Each path below is one point turned by a fixed rotation once a step. After each direction that follows a path, write how fast that rotation turns it, in degrees a step (0 if it stays still).
Each turn is a multiple of 5 degrees from 10 to 175, or 0.
Each row of a path follows its step; steps can be skipped.
Path 1:
step 2: [ -2  -2 -14  -3   6 -27   6   9  20  -5  18  -1  10   6 -22   1 -15  16
   6  10  -3  26  -1 -12 -36 -27 -21 -23  -2 -21 -37 -14 -10 -16  13  17
  37   0  -9   7  -5   1  10   7   7  21  12  -1   2   0]
step 4: [-25  20   9   5  26   7 -20  17  11 -10 -19  17  20  -4 -37  12  -1  -5
   5  18  10  -4   1 -12 -21 -17 -31 -13 -12  -7 -12  -8  -6 -11  -6 -13
  15 -23  -4   1  25  16  -9 -29  -5   5  -3   6   0  27]
step 5: [ 11 -10  -3 -33   5 -18   2  18   4   9  27 -17  21 -17   4  14 -20  -2
 -14  16  12   8  21   0  15  -5   8  -8 -13 -17 -41  19  -8  -5   3  -4
 -12 -12 -13 -15  26  -6  11  27 -22 -12  17  19   0   3]
step 6: [-19   3  23  19  -1   6  -2   2  14  -1  13 -37   2 -22 -21 -21  43   3
  16  31   9  26  -4 -10   0  -3 -11   4  -1  -5  -1  -3   0  -3 -19 -20
  10 -17 -24 -20  -3  -9   3 -10  13  11   2   2   2  30]
step 8: [ -9   8  21  -9   4   2  24  14 -28  25   9 -20   1 -12  -7   7  20   7
   0   8  21  11  -5   5  10 -15  -9 -33  -3   3 -18 -12   2 -14   7 -12
 -40 -23   2 -16 -24   0   4 -15 -17   1   1 -14 -23  26]
step 10: [  5  18 -27  -6   8   9  -9 -11 -36  28  25 -16   5   3   2 -21  -1   5
   6  35  -4  -2 -16   3  17  -6  -2 -13  -7 -17 -27   5   6   6 -27 -13
 -10 -17  22  -9   5 -24 -22   2 -10 -25   7   6 -12   9]
step 11: [ -8 -10  19   0  26  19  -7   9   7   6 -16  -5  -4 -14  -4  25   0 -15
  16  15  -2  20  16  -4   4 -23  -6  -8 -19 -26 -21 -37   4  -1  -5 -26
  23   4  21  -7 -18   8   5 -26   3  13   3  -7  26  21]
step 15: [-11  20  -2  15 -12  13   2  24 -23  26  11  -2  -8  -2   9  -7  -1   5
 -11  30  -6  19   4  -1 -27  -1 -27 -31 -11  -1  12 -30   9  -9 -33   3
 -17  -4 -11   0 -18  22  -5   4  -1  -9  16 -15 -15  17]
step 16: [ 17 -13 -17 -19 -16  -3  -6  11  17 -10  -4  -4 -10  -3  -4  20 -14  -2
  -8   3 -25  32  21  -8   1 -24 -13 -29   1 -20 -31  16   6  10  -9  10
  -4  18  12   7  15 -10  -3 -34  28  23  14 -11   6  -4]
step 17: [-14  29 -19  -1  23  18   9   5 -23  16   7 -26 -12   0   8  -6   9  20
   0  32 -22 -23 -12   7  -1  -5 -17 -21   4  -1 -27  16 -11  10 -14 -10
  -6  14  -3   8  10  20  10  18  15   3 -23   9 -15  28]
step 19: [  2  15  -4 -23   3  -9  15  31   6 -13 -10 -34 -10  18  10 -10 -11  21
 -10  37  -8   5  -3 -14  16   0 -22  -5 -10   3 -22  14   2  -3 -14  14
 -34  -5 -13 -26  17  -1   2  -3  -6 -10 -11  14  26  -6]
Directions:
[ 7  0 -5  2  6  1 -3  5  5 -1  1  4 -8  9  0 -3  0  5 -4 -1 -5  1 -3  0
  3  4  0  1  1  2 -1 -2 -9  0 -3  3 -6  3 -5  7  5  9  5  1  3  4  9 -8
  5  7] | 20
[  5  -1  10   1 -11  -7  -1  12   0  -5   6  -4  -2   2  -5  -4  -2   4
  -1   1  -4  -1   2  -2  -3   3  -3  -3   9  -3   4  -1   7   2  -4   1
   2   2   0   0  -5  -7   6   6  -6   2   5   0   7   1] | 110
[  4  -3  -6  -1   0   0  -2   6  -2   1  -6   0   3   1   4  -4  -4   0
   0 -11  -3   3   1 -14   9   1   1   2   2   2  -7   8   7   2   1  -7
  -4   2  -6  -1  -4  -2   0   3   1  -7   3   5  -6   1] | 160
[  8  -4  -1  -6   6  -4   3   2   0   2  -1  -3  -3   2   1  10  -1   6
   3   1   7  -9  -6   0   0  -2  -4   2   1  -7 -13  -2   4   1  11   7
  -3   1   2  -5  -5  -5  -1  -1   2   3   1  -2   3   1] | 125
[-2 -4  0 -5 -6 -2  8  2 -3  9  2  5  1 -5 -1  5 14 -6  3  0 -1 -7  1  1
  3  4 -5 -2  0  2 -1  7  7  2 -8  3 -3  1 -5  1  3  4  6 -2  9  6  6 -2
 -3 -4] | 40
[ -1  -5   3  -2  -5  -2  12   0   9  -1  -3  -7   2   2   4  -2   3  -3
   2  -4   5  10  -9   2   5   1  -1   6   1   4   3  -8   0   1  -1   6
  -3  -4 -12  -3  -1   1  -3   5  -3  -2  -6  -2   2  -1] | 55
[  6   0  -8  -3   1  -3  -2   1   3   3   6  -4   3  -1   4  -4   2   0
   1   9   2   1   2  -8  -6   5   4  10  -8  -1   4  -4   2  -5  -5  -1
   1  -1   1 -10  -2   4  -4  -1   3  -5   9   4   7  -6] | 80
Path 2:
step 0: [-18  23 -11 -13 -27  20 -11  16  16  -3 -23  30 -18  31   0 -24   3  19
   5  -7   9  19 -19  -3   4  -5   9  16   9  -7  11 -29   1 -17   8  12
  -8  18  25 -12  20 -22   1   3  -4   0   8 -12 -25 -16]
step 1: [  5  18 -23 -19 -19  -8 -30  -3   6   1  35  11   7  15  -3 -22 -31   6
  11   6   0 -15 -14  -2  -6  14  25  17  -5 -13 -12 -12  16 -14 -16  22
  -6   8  33 -21 -28   4 -17  12  18  12   3   6  -7 -16]
step 5: [  4  17  -4  -1   8   9   0   6  28  -7 -19   9 -16  13  -8 -19 -19  10
   3   8   3   4   7 -21   7 -31  32  17  31 -13 -20 -28 -28  16 -19  10
 -35   8  -2 -10  -2  -6 -17 -14  -8  12 -20  -3  -9  11]
step 6: [-19  16 -14  15 -17  14   0   0   3  16  -4   6 -13  48   7  -7  -7  -9
   1  23  -3  -6  -4  16  -2  10  30  -4 -12  -3 -12 -30  -9  25  -1  -4
  -1 -10  17 -19 -11 -12 -28  -6 -12  31   6 -16 -24 -23]
step 7: [ 21  -2 -15   2   9 -15  -6 -26 -19  -5   1 -21 -10   8 -13  11 -12   0
   5  -1   3  -2   1  -7  -1  -1  16  -4  -3  -3 -10 -40   4   3 -26  33
   1 -12  12 -27 -44  17 -21   9 -28  24  -4  14 -21  11]
step 10: [  2  34  17  -7 -11  -1  -5 -15  10 -17  -6  -8  14  17   4   7 -14 -28
  17  13  15  -5  15 -36  17   5  27  12  -3 -15   3 -24 -21 -19  -8  11
  -7   0  20  -9 -44   5   4   9  12   8 -21 -14   5  16]
step 12: [-14  27  -3 -25  -3   4 -22  -7 -18 -14  -6   9   7  20  22  12   2   6
   2  -8  13   3 -13  -9   6  39  14 -21 -21  17  19 -30  16 -19   4  10
   9   7  16 -16 -14  -2 -31  -9 -24  18   2   4 -23 -11]
step 13: [ 18  17  -3 -32   9  14   3 -23  -9 -12  -5   4   1  -9 -12 -26  -6   3
  16  -7  24  19   7 -13   3 -12  25 -11   9  -6  14 -33   7 -40 -13  46
 -17   9  12  -5  -3   5   0   0   7   0  -2  27 -17  -3]
step 15: [-10  32  -3  -8 -11  11  -4  -3 -20  -2  46   2   0  27  -7   4 -12  -4
  28   9 -15 -24  14  -6  -8   2  -2   6 -13  -2  11 -24   3  -4 -14  20
 -15  26  31 -37 -11  -9 -16  13   6   6  -3   4   1 -16]
step 16: [ 10  16  -7 -23  -7  26  -3   3  -4  -1  23  10  -4  10  -1  28  -9 -12
   0 -33   5   0  13 -23   0 -43  43   9   4   7   4 -29   6  -5 -23  14
   5  -7   6 -17 -18 -13  10  -3 -18  14  -2   1  16  18]
step 18: [ -2  19  11 -27 -17  -1  -8  -5 -10 -29 -10 -10 -18  17  -7 -23 -11  12
   9 -15  -4  -3 -17  -2 -19  -2  34   7   8   0 -27 -12  -9 -16  23  27
  -2  22  26 -29 -15  -5 -10   3 -15  28   4 -17  -8 -10]
Directions:
[-6  6  5  5 -8 -6  1  3  1  6  5  5  8  5 -3  0 -3  1 -4  0 -1 -3 -8 -1
  0 -5  1  6 -1  5  4 -4 -4  1 -5 -6 -5 -4  9  6  4  1  2  0 -3  1 -3  6
 -4 11] | 70
[ -9  -2   2  -1  -2   3   2   7  11   1   0   4  -2   2   2  -1   4   4
   2  -5   7  -5  -2   7 -10   3 -10  -9  -7   0   1  -5  -5   3   1  -3
  -3   2   1  -8   4   5  -5   0  -3  -3  -2  -8  -1  -1] | 125
[ -1   1   1  -2  12   9   2   0  -8   1  11  -3   1   0  -4   0   1  -6
   1  -3  -4  -2   0   4   1   3   7  -3   1   0  -1  -2  -2   7  -3   2
 -10  -3  -3  -3  12  -4  -4 -10   0  -1  -5   2  -2   1] | 35
[ -7   2   2   1   4  -5   1 -11   2  -2  -6  -2   2  -4   1   0  -5 -12
  -4   2   0   5   7  -9   0   1  -1  -3  -2   8   3  -7  -3   2  -2  -1
   5  -4   4  -1   8   7  -6   2   0  -4   2   3   4  -7] | 20
[-9  4 -2  2  2 -4 -7  3 -4 -3  4 -5  1  3 -3  1 -4 11  8  5 -3 -5  1 -3
  8  4 -5 -5  1  5 -4  2 -3 -1  1  8  3 -7 -2  1 -4  8  4 -8 -5 -5  2  0
  3 -2] | 135
[ 7 -3 -8  3  2 -3  1 -5  2  3  2  0 -1 -3 -6 -5  8  8  6  4 -4 -4  3  1
  1 -4 -8 -2  4  2  4 -4 -4  1 -8  3 -5  9  1  5  2  2 -8  8  1 -1 -3 10
  2 -3] | 175
[ -7   1   0   1  -1  -2   4  -8  -3   3   3   4  -6   4   5  -2  -2   0
  -3  -3   3  -2  -1   5  -6  -8   0   2  15   4 -13   6   1   8  -3  -1
   2   3   0  -2  -3   3   2   0  -6   3  -5   0   4  -7] | 25
Path 3:
step 0: [  5 -13   6 -16  14  -1  32   2   7   2 -20 -13 -20 -22 -16   4  -7   2
  -8  14  -7  16  -7  12  23  16   0 -15   4  12  10 -37  -1  14  -6  10
  -3  16  28  -1  -4  26 -38  15  -9 -18 -23  19  19 -25]
step 2: [  3  12   0   9  14 -25 -24 -18  16   1   7 -22  19 -16  -3  21  -6   5
 -24  -3 -19 -23   5   0  -8   1  13   5  30  30  24 -16 -18   2 -40   9
   7   4  -7  31  -9 -16  -7  10   9 -16  12   2 -12  21]
step 7: [-19 -20   2  -7 -20   4  -6 -25  -4  -8  -2 -19 -30 -17   8  12  20  -7
   9  -1  29  16  24  -7   7  -7  28 -14  14  34  16 -27  -8  10 -11  -5
   6   3   4  28   2  25   1   1 -16 -19  18  18  25  15]
step 8: [  1 -40  -3 -16  22  -1  -3 -32   7 -15 -19  -4 -10 -17 -19  35 -36  10
  -1  28   2 -14  10 -19   2   8   1 -11  31   9  -6  -2   2  11   8  13
 -18   1  -1   9 -21  10   2  11  -3 -21 -30  -1   7  -5]
step 9: [  0  -3 -10  14 -21 -21   4   8  18 -23 -20  -4 -26  -2  12  25 -19  19
 -17   3 -21   7 -11 -10  10  61  -9   1  21  -2  10   0  -5  10 -24  -4
  14   8   1   4   4 -11 -30  14   0 -11   6  -3 -13 -14]
step 12: [ 18  -1  -5 -16  -7  -2 -17 -13  13 -14   5   4 -35 -15  -9  15 -23   4
 -11   4   4  -9 -16 -13  11 -29 -14  15   6  30   7  28  -2  21 -22   6
   4  29  -8  44 -18  -9 -15 -11 -13 -13  -6   3  -2  16]
step 14: [-34 -14 -21   6 -23 -28  38  -8 -35  -7  -2 -17  12 -34 -15  21 -10 -10
  -4   6  13  20  -7   1  15  18  -2  -2  20  13  10  -9  11  -1  13  -8
 -13  24   6  11  -8  -8   0 -12  17 -16  18   9   7 -16]
step 15: [ 11 -13 -16  27 -11   8  12 -42 -20   5 -19 -14 -10 -25  15  26  10  15
  -2  20 -25  -7  15   7 -22   0  21  22  23  27   1  -9 -15   0   4  -4
  18  10 -18  33   7  -2   0  18  -8   0   4   3   3   1]
step 17: [-13   9 -24  -1 -26 -13  -3 -22  31 -25 -25  20 -13 -10 -13   6  -9  13
   2   5  29   7  12 -13  -2  20   2 -23  10   7   9  -5  12  16 -12 -19
   1  -3   5  -5 -29  27 -26  -6 -27 -22   2  19 -14  -1]
step 18: [  4   5  -9   8   6   5  11   6   2 -18   8 -41  -5 -29 -30  36 -19  -4
   2   9 -20  -4   1  15   2  23   2   3   5  27   3 -14  22  16 -27  -4
   4   6  23   2 -12  16 -13   7  15 -23 -23  22  21   3]
step 19: [ 15 -20  17 -21  -5 -22  18 -15 -28   3  -4 -15 -17 -15 -23  22  22  23
 -36   7 -13  -7 -18  11 -18  20 -27  -1   9  -1  18  -1 -17   6   1   6
  21  14   0  21  -1  -4 -29   7  -1 -15  -7 -16 -15   7]
Directions:
[  5  -3   4   6  -6   2   0  -1   8   7  -5  -1   8   0  -6  -2   0   6
  -2   7   2  -2   2   8  -6  -4   4  -7   8   2   1   6   6   1   6  -4
   2  -4  -5   0  -1  -1  -2  -7  -5   1  -5 -10  -2  -4] | 160
[ 1 -8 -2  2 -3  9 -1 -3 -6  2  5 -4 -3 -5 -7 -4  6  0 -6  1 -7  3 -1 -7
 -1 -4  3  4 -2  1 -8 -5 10 -1  4  3  4  5  5 -4  2  4  5  0 -4 -8 -4  1
  6 -5] | 100
[  7   1   1  12   6   0   1  -3   4   2  -4  -7  -2   0   0  -5   3  -3
  -3  -4  -3   0  -2  -3   5   3 -13   1  -3   0  -5   2  -1   9  -3   5
   5   0  -6   3   0  -5  -5   5  -2   3   3 -10   6   5] | 110
[ 5  4  4  7 -2 12  2 -3 -6  0 -1 -2  0 -4  0  0  1  2  4 -2  6 -3  6  6
  9  1 -3 -2  3  3 -1  0 -3 -4  8  0 -8  3  7  1  1 11 -7 -2 11 -1  1 -1
  0  5] | 100
[  0  -4  16  -6  -3  -4   1   2   0   0   9  -1   2 -10   0   1  -1  -6
   2   2   3  -2   5   1  -2  -7  -8   2  -5  -1  10   0   1  10  -3  -2
   4   0   3   0  -2   5  -4  -2  -2   0  -2   0   6   1] | 60
[ 7 -7  0 -1 -6  2 -1  3  3  1 -3  5  4  0  2  0  8 -5  4  3 -5  1 -4 -5
  3  1  6  4  2  2  4  2  3  0 -4 -1 -1  7 -8 -5 -4  2 -7 -6  0 -5 15  3
 -2 10] | 140
[  3   2  -1   8   8  -7   0   1 -11   1   8 -10   3  -1  -3   3   5  -5
   3  -1   3   6  -2   7  -5   1   3   1   3   0  -4   1  -1   4  -4  -8
  -3  -1  -3  -1   6   6   4  -1  -6  -7   3  -2  -9   5] | 90
[  6   0   6  -3   2  -1   2  -3   6  -1   1  -3  -9   8  -4   7   4   3
   3   6  -2   4   2  -8  -5   9   0  -5   0   1  -2  -8   1   2  -5   4
   2 -10   2  -6   1   8  -3  -6   8   1  -2  -1  -3   0] | 40
